One vector is turned by the same rotation once a tick. Each row is the vector after some number of ticks, and that number follows the row.
The counts run from 0 to 543.
+0.45 +1.66 -3.17 -2.12 +0.52 +0.86 +1.87 +2.74 +0.84 +0.88 +1.39 +0.84
 -0.54 -1.58 -1.59 -0.52 +1.43 +1.88 -1.05 +0.92 -0.63 -1.52 | 108
-1.34 +2.57 -2.60 +2.85 +0.24 +1.21 +0.50 -0.83 -1.41 +1.26 +0.79 +0.97
 +0.96 +0.70 -1.35 -0.83 +1.77 +1.19 +1.47 +0.31 +2.13 +1.46 | 276
+0.46 -1.04 -1.86 -2.05 +0.64 +0.59 -1.35 +0.95 +0.40 +1.13 -4.11 +1.92
 +0.36 +0.44 -1.19 +0.32 +1.37 +0.08 +0.28 -1.14 +2.61 -1.87 | 76
-1.31 +2.55 -3.51 +2.88 +0.63 +1.51 +0.42 -1.26 -1.43 +1.14 +0.29 +0.91
 +0.95 +0.36 -1.52 -0.72 +1.70 +0.40 +0.89 +1.34 +1.22 +1.16 | 10
-4.82 +0.64 -3.30 +0.28 +0.81 +0.25 +0.78 +0.38 -0.43 -1.76 -0.63 -0.63
 -0.77 +1.23 -0.65 -0.43 +1.20 +0.01 +0.43 -2.02 -0.08 -0.21 | 34
-4.62 +1.10 -3.66 -0.22 +1.36 +0.28 +0.26 +0.42 +0.07 -1.70 -0.33 -0.84
 -0.72 +0.68 -0.36 -0.55 +0.60 -0.87 +0.24 -2.14 -0.20 -0.17 | 302
+0.65 +2.00 -3.07 -2.20 +0.59 +1.14 +1.93 +2.59 +0.80 +1.05 +1.57 +0.72
 -0.50 -1.71 -1.33 -0.81 +1.10 +1.73 -0.93 +0.98 -0.49 -1.10 | 241
-2.87 +1.25 -3.27 +2.86 +0.40 +1.08 +1.17 -1.16 -1.32 +0.29 -0.64 +0.59
 +0.69 +1.11 -1.97 -0.45 +2.19 +0.37 +0.71 +0.55 +0.50 +0.36 | 148
-3.49 +1.00 -2.24 -1.40 +2.01 +0.22 -1.51 +0.52 +0.23 -1.30 -1.53 -1.31
 -0.37 -0.01 +0.95 -0.62 +0.73 -0.38 +0.01 -3.22 +0.75 -0.08 | 441
-2.51 +1.84 -3.82 -1.34 +1.73 +0.62 -1.46 +0.77 +0.91 -0.64 +0.06 -0.15
 -0.83 -0.19 +1.08 -0.79 -0.96 -2.01 +0.87 -2.30 +1.35 +0.00 | 182
-0.91 +1.95 -2.88 +2.11 +1.35 +1.63 +0.42 -1.51 -1.59 +1.28 -1.50 +0.11
 +1.38 -0.28 -1.72 -0.52 +2.97 +1.52 -0.89 +1.39 +0.51 +0.50 | 400
-2.66 +1.16 -4.13 -1.63 +2.02 +0.52 -1.15 +0.81 +0.94 -0.93 -1.08 -0.36
 -0.85 -0.26 +0.70 -0.22 -0.58 -2.20 -0.03 -2.07 +0.28 -0.65 | 51
-2.12 +2.06 -3.23 -1.71 +1.67 +0.66 -2.02 +0.87 +0.81 -0.26 -0.03 -0.10
 -0.68 -0.53 +1.22 -0.73 -1.02 -1.85 +1.04 -2.41 +1.78 +0.06 | 315
+0.19 +0.50 -0.89 -2.79 +0.43 +0.33 +1.26 +3.04 +0.47 +0.98 +0.20 +0.52
 -0.42 -1.32 -1.13 -0.90 +2.23 +3.76 -0.74 -0.90 +0.67 -1.56 | 366
-1.52 +0.27 -3.14 -1.90 +2.04 +0.95 -2.15 +0.08 +0.69 -0.18 -3.34 +0.08
 -0.16 -0.32 +0.38 +0.20 +0.24 -2.05 -0.43 -1.81 +1.03 -1.22 | 323
-0.81 +2.04 -2.98 +1.85 +1.29 +1.59 +0.24 -1.34 -1.49 +1.23 -1.20 +0.15
 +1.38 -0.46 -1.83 -0.57 +2.74 +1.33 -0.94 +1.76 +0.23 +0.43 | 399
-0.14 +0.03 -1.75 -1.83 +0.98 +0.62 -2.67 +0.34 +0.43 +0.90 -3.63 +0.91
 +0.41 +0.03 +0.12 +0.12 +0.62 -0.69 +0.72 -2.12 +3.17 -1.06 | 462
-0.98 +1.70 -1.86 +2.21 +1.01 +1.37 +0.05 -1.28 -1.83 +1.10 -1.52 +0.21
 +1.61 -0.18 -1.52 -0.86 +3.29 +2.37 -0.01 +0.54 +1.42 +1.00 | 403
-1.89 +2.15 -1.55 +2.66 +0.05 +0.82 +0.44 -0.80 -1.75 +0.86 +0.20 +0.56
 +1.09 +0.69 -1.09 -1.12 +2.48 +2.47 +1.40 -0.67 +2.56 +1.32 | 541
+0.56 -0.91 -0.89 -2.11 -0.55 +0.20 -0.12 +2.54 +0.38 +1.46 -1.81 +2.26
 -0.16 +0.54 -1.26 +0.02 +1.64 +1.81 +1.21 -1.59 +3.26 -1.74 | 348
+0.48 -1.35 -1.33 -2.11 -0.38 +0.26 -0.20 +1.99 +0.42 +1.40 -2.76 +2.08
 +0.04 +0.88 -1.37 +0.16 +1.95 +1.23 +0.73 -1.38 +2.72 -2.22 | 346
-0.29 +2.68 -1.69 +1.28 +1.41 +1.66 -0.68 -1.02 -1.59 +1.51 -0.90 -0.21
 +1.64 -1.39 -0.94 -1.05 +2.98 +2.56 -0.71 +0.48 +1.30 +1.05 | 1
-4.13 +1.18 -1.91 -0.77 +1.27 -0.10 -1.12 +0.77 -0.04 -1.35 +0.07 -0.94
 -0.45 +0.34 +0.93 -1.03 +0.82 +0.60 +0.82 -3.91 +1.58 +0.43 | 41
-1.92 +2.18 -2.09 +2.63 -0.15 +0.89 +0.37 -0.90 -1.42 +0.84 +0.71 +0.98
 +0.90 +0.69 -1.21 -0.99 +2.04 +1.71 +1.66 -0.16 +2.44 +1.48 | 409
-2.71 +0.93 -3.53 -1.98 +2.00 +0.66 -1.54 +0.57 +0.74 -0.85 -2.17 -0.61
 -0.54 -0.33 +0.56 -0.12 -0.13 -1.90 -0.45 -1.98 +0.46 -0.83 | 53
+0.89 +3.24 -3.48 +0.40 +1.44 +1.90 +0.41 +0.25 -0.31 +1.58 +1.14 +0.33
 +0.70 -2.24 -0.99 -0.91 +1.18 +1.05 -0.79 +1.68 +0.17 +0.32 | 125
+1.04 -0.23 -1.73 -1.70 -0.99 +0.28 +0.42 +2.74 +0.87 +1.67 -0.39 +3.01
 -0.37 +0.57 -1.45 -0.17 +0.57 +0.74 +1.74 -0.89 +3.11 -1.84 | 218
+0.23 -0.26 -3.34 -1.73 +0.95 +0.82 -1.28 +0.66 +0.60 +1.01 -3.46 +1.70
 +0.02 +0.32 -0.81 +0.79 +0.06 -2.09 +0.39 -0.27 +1.76 -1.99 | 71
-3.81 +0.88 -2.87 +2.38 +0.26 +0.60 +1.19 -0.63 -1.45 -0.44 -0.87 +0.18
 +0.62 +1.44 -1.89 -0.46 +2.51 +0.91 +0.62 -0.39 +0.50 +0.24 | 284
+0.41 +1.58 -2.93 -2.16 +0.46 +0.92 +1.94 +2.69 +0.87 +0.94 +1.84 +1.14
 -0.52 -1.55 -1.37 -0.58 +1.21 +1.64 -0.96 +0.69 -0.42 -1.26 | 107
-4.78 +0.53 -2.67 +0.00 +1.04 +0.14 +0.30 +0.54 -0.43 -1.73 -0.80 -1.06
 -0.56 +1.21 -0.37 -0.63 +1.69 +0.25 +0.47 -2.76 +0.30 +0.00 | 36
+0.21 +1.62 -2.93 -1.98 +0.76 +1.17 +2.08 +2.30 +0.77 +0.79 +1.11 +0.41
 -0.49 -1.62 -1.55 -0.68 +1.62 +1.93 -1.57 +0.84 -1.06 -1.42 | 109
-4.40 +0.65 -2.26 +1.70 +0.53 +0.45 +0.85 -0.24 -1.30 -0.95 -0.63 -0.52
 +0.27 +1.45 -1.38 -0.37 +2.48 +1.40 +0.45 -1.36 +0.65 +0.28 | 420
+0.47 +3.20 -3.56 +1.27 +1.39 +1.86 +0.30 -0.79 -0.70 +1.58 +0.30 +0.46
 +0.94 -1.65 -1.28 -0.80 +1.69 +0.72 -0.90 +1.96 +0.08 +0.46 | 261
-0.28 +2.28 -3.30 +1.28 +1.58 +1.93 +0.59 -0.97 -1.13 +1.34 -1.02 +0.00
 +1.26 -1.04 -1.60 -0.61 +2.74 +1.23 -1.20 +1.73 +0.00 +0.57 | 264
-2.46 +1.54 -2.23 -1.38 +2.02 +0.48 -2.39 +0.67 +0.43 -0.51 -0.82 -0.83
 -0.32 -0.48 +1.59 -0.82 +0.02 -0.70 +0.68 -3.43 +2.24 +0.39 | 445
+1.00 +3.05 -1.48 -0.34 +1.41 +1.61 -0.44 +0.41 -0.57 +1.97 +0.33 +0.03
 +1.09 -2.33 -0.46 -1.29 +2.23 +2.84 -0.85 +0.43 +1.18 +0.66 | 387
-1.89 +1.87 -2.58 -1.70 +1.67 +0.47 -2.26 +0.62 +0.46 -0.19 -0.43 -0.27
 -0.51 -0.52 +1.57 -0.89 -0.47 -1.27 +1.00 -3.05 +2.51 +0.39 | 447
+1.17 +3.47 -2.30 +0.53 +1.24 +1.73 -0.17 -0.12 -0.69 +2.26 +1.12 +0.49
 +1.05 -2.03 -0.46 -1.11 +1.70 +2.13 -0.19 +1.05 +1.36 +0.98 | 390
+0.15 -0.02 -3.59 -1.66 +1.00 +1.05 -1.30 +0.55 +0.72 +0.96 -2.83 +1.86
 -0.17 +0.39 -0.67 +0.47 -0.08 -2.18 +0.37 -0.53 +1.92 -1.86 | 70
+0.00 -0.96 -1.62 -2.41 -0.16 +0.30 +1.64 +2.69 +0.46 +0.83 -1.41 +1.56
 -0.31 +0.11 -2.06 +0.02 +2.43 +2.29 -0.51 -0.57 +0.60 -2.52 | 94
-2.95 +1.41 -1.99 -1.49 +2.04 +0.42 -2.06 +0.50 +0.25 -1.20 -1.19 -1.22
 -0.35 -0.24 +1.22 -0.93 +0.58 -0.10 +0.15 -3.56 +1.71 -0.02 | 443
+0.36 +2.00 -1.48 -1.68 +1.57 +1.32 +0.79 +1.39 +0.12 +1.13 +0.01 -0.54
 +0.23 -2.39 -0.75 -1.19 +2.60 +3.21 -1.87 +0.00 -0.21 -0.34 | 115
+0.48 +2.20 -2.38 -1.36 +1.80 +1.59 +0.59 +0.96 -0.01 +1.27 -0.36 -0.37
 +0.57 -2.45 -1.25 -0.86 +2.47 +2.52 -2.22 +0.99 -0.74 -0.57 | 381
+0.41 +2.21 -3.02 -1.72 +1.73 +1.60 +1.08 +1.50 +0.25 +1.02 +0.17 +0.02
 +0.18 -2.17 -1.30 -0.69 +1.89 +1.92 -2.12 +1.23 -1.21 -0.77 | 379
-4.60 +0.98 -3.62 +1.12 +0.71 +0.10 +1.18 +0.37 -0.45 -1.39 +0.09 -0.26
 -0.52 +1.51 -0.93 -0.51 +0.92 -0.52 +0.69 -1.60 +0.12 +0.11 | 32
+0.11 +0.26 -1.84 -2.10 +1.19 +0.69 -2.91 +0.35 +0.46 +0.97 -3.02 +1.05
 +0.40 -0.15 +0.53 -0.12 +0.32 -0.77 +0.83 -2.39 +3.22 -0.87 | 329
-0.95 +2.76 -2.35 +2.55 +0.39 +1.29 -0.09 -1.10 -1.46 +1.56 +0.59 +0.84
 +1.24 +0.00 -1.36 -0.80 +1.67 +1.37 +1.23 +0.19 +2.27 +1.47 | 141
-0.05 -1.31 -2.19 -1.87 +0.09 +0.67 -0.19 +1.48 +0.42 +1.05 -3.73 +2.23
 -0.17 +0.79 -1.78 +0.52 +1.41 +0.06 +0.33 -0.59 +2.07 -2.54 | 343
-0.94 -0.02 -2.89 -1.74 +1.81 +0.81 -2.19 +0.07 +0.46 +0.20 -3.87 +0.28
 +0.21 -0.13 +0.16 +0.36 +0.54 -1.67 -0.30 -1.50 +1.63 -1.27 | 458
-1.65 +1.78 -3.48 -1.46 +1.63 +0.73 -2.31 +0.54 +0.86 -0.03 -0.55 +0.11
 -0.66 -0.55 +1.24 -0.41 -1.20 -2.43 +0.91 -2.08 +2.06 -0.30 | 450
-4.52 +1.47 -3.75 -0.01 +0.88 +0.27 +0.71 +0.61 +0.12 -1.46 +0.52 -0.26
 -0.94 +0.91 -0.15 -0.58 +0.19 -0.89 +0.77 -1.82 +0.01 +0.04 | 300
+0.96 +2.91 -1.43 -0.86 +1.66 +1.30 -0.24 +0.85 -0.35 +1.85 +0.43 -0.33
 +0.86 -2.39 -0.40 -1.46 +2.54 +3.28 -1.27 +0.23 +0.77 +0.48 | 252
-3.35 +1.45 -1.56 +2.07 +0.15 +0.27 -0.05 -0.08 -1.42 -0.08 +0.33 +0.19
 +0.57 +1.33 -0.83 -1.10 +1.85 +1.61 +1.92 -1.69 +2.28 +1.16 | 23
-2.36 +1.92 -3.44 +2.85 +0.04 +0.94 +1.13 -1.08 -1.22 +0.61 +0.47 +0.99
 +0.54 +1.10 -1.70 -0.44 +1.60 +0.22 +1.18 +0.46 +1.11 +0.73 | 279
-0.67 -0.09 -2.50 -1.87 +1.63 +0.88 -2.25 +0.08 +0.59 +0.37 -4.05 +0.38
 +0.27 -0.01 +0.16 +0.33 +0.77 -1.46 -0.15 -1.75 +2.03 -1.38 | 459
+0.07 -0.50 -2.91 -2.05 -0.71 +0.33 +2.10 +2.96 +0.92 +1.01 -0.44 +2.24
 -0.76 +0.45 -2.37 +0.24 +1.19 +0.92 +0.11 +0.21 +0.55 -2.61 | 224
-1.26 +0.86 -3.94 -1.38 +1.77 +0.83 -1.94 +0.10 +0.83 -0.07 -2.45 +0.35
 -0.38 -0.09 +0.35 +0.16 -0.75 -2.68 +0.30 -1.35 +1.25 -0.89 | 454
+0.01 +0.89 -2.19 -1.87 +1.22 +0.66 -2.81 +0.51 +0.57 +0.96 -2.47 +0.96
 +0.21 -0.48 +0.78 -0.21 -0.17 -1.21 +1.08 -2.39 +3.43 -0.66 | 196
-1.53 +0.57 -2.15 -2.14 +2.26 +0.58 -2.76 +0.32 +0.58 -0.17 -2.86 -0.47
 +0.03 -0.54 +0.95 -0.25 +0.33 -1.06 -0.07 -2.61 +2.15 -0.64 | 58
-1.06 -0.04 -2.59 -1.97 +1.76 +0.72 -2.41 +0.29 +0.40 +0.31 -3.70 +0.01
 -0.03 -0.11 +0.44 +0.14 +0.66 -1.29 -0.40 -1.98 +2.02 -1.19 | 325
-3.42 +1.10 -2.24 -1.53 +2.19 +0.25 -1.64 +0.52 +0.46 -1.10 -1.53 -1.29
 -0.31 -0.22 +1.20 -0.86 +0.62 -0.36 +0.07 -3.26 +1.28 -0.04 | 442
-2.55 +0.68 -3.35 -1.80 +2.27 +0.73 -1.82 +0.29 +0.71 -0.74 -2.59 -0.67
 -0.49 -0.42 +0.68 -0.11 +0.22 -1.92 -0.54 -2.20 +0.56 -0.79 | 54
-4.50 +0.55 -2.07 +1.54 +0.57 +0.36 +0.70 -0.14 -1.15 -1.07 -0.71 -0.25
 +0.20 +1.33 -1.29 -0.75 +2.60 +1.63 +0.53 -1.87 +0.78 +0.38 | 421
-3.47 +1.86 -2.46 +2.03 -0.07 +0.11 +0.69 +0.17 -1.00 -0.32 +1.24 +0.40
 -0.14 +1.41 -0.74 -0.85 +1.19 +0.62 +2.40 -1.76 +1.98 +1.09 | 26
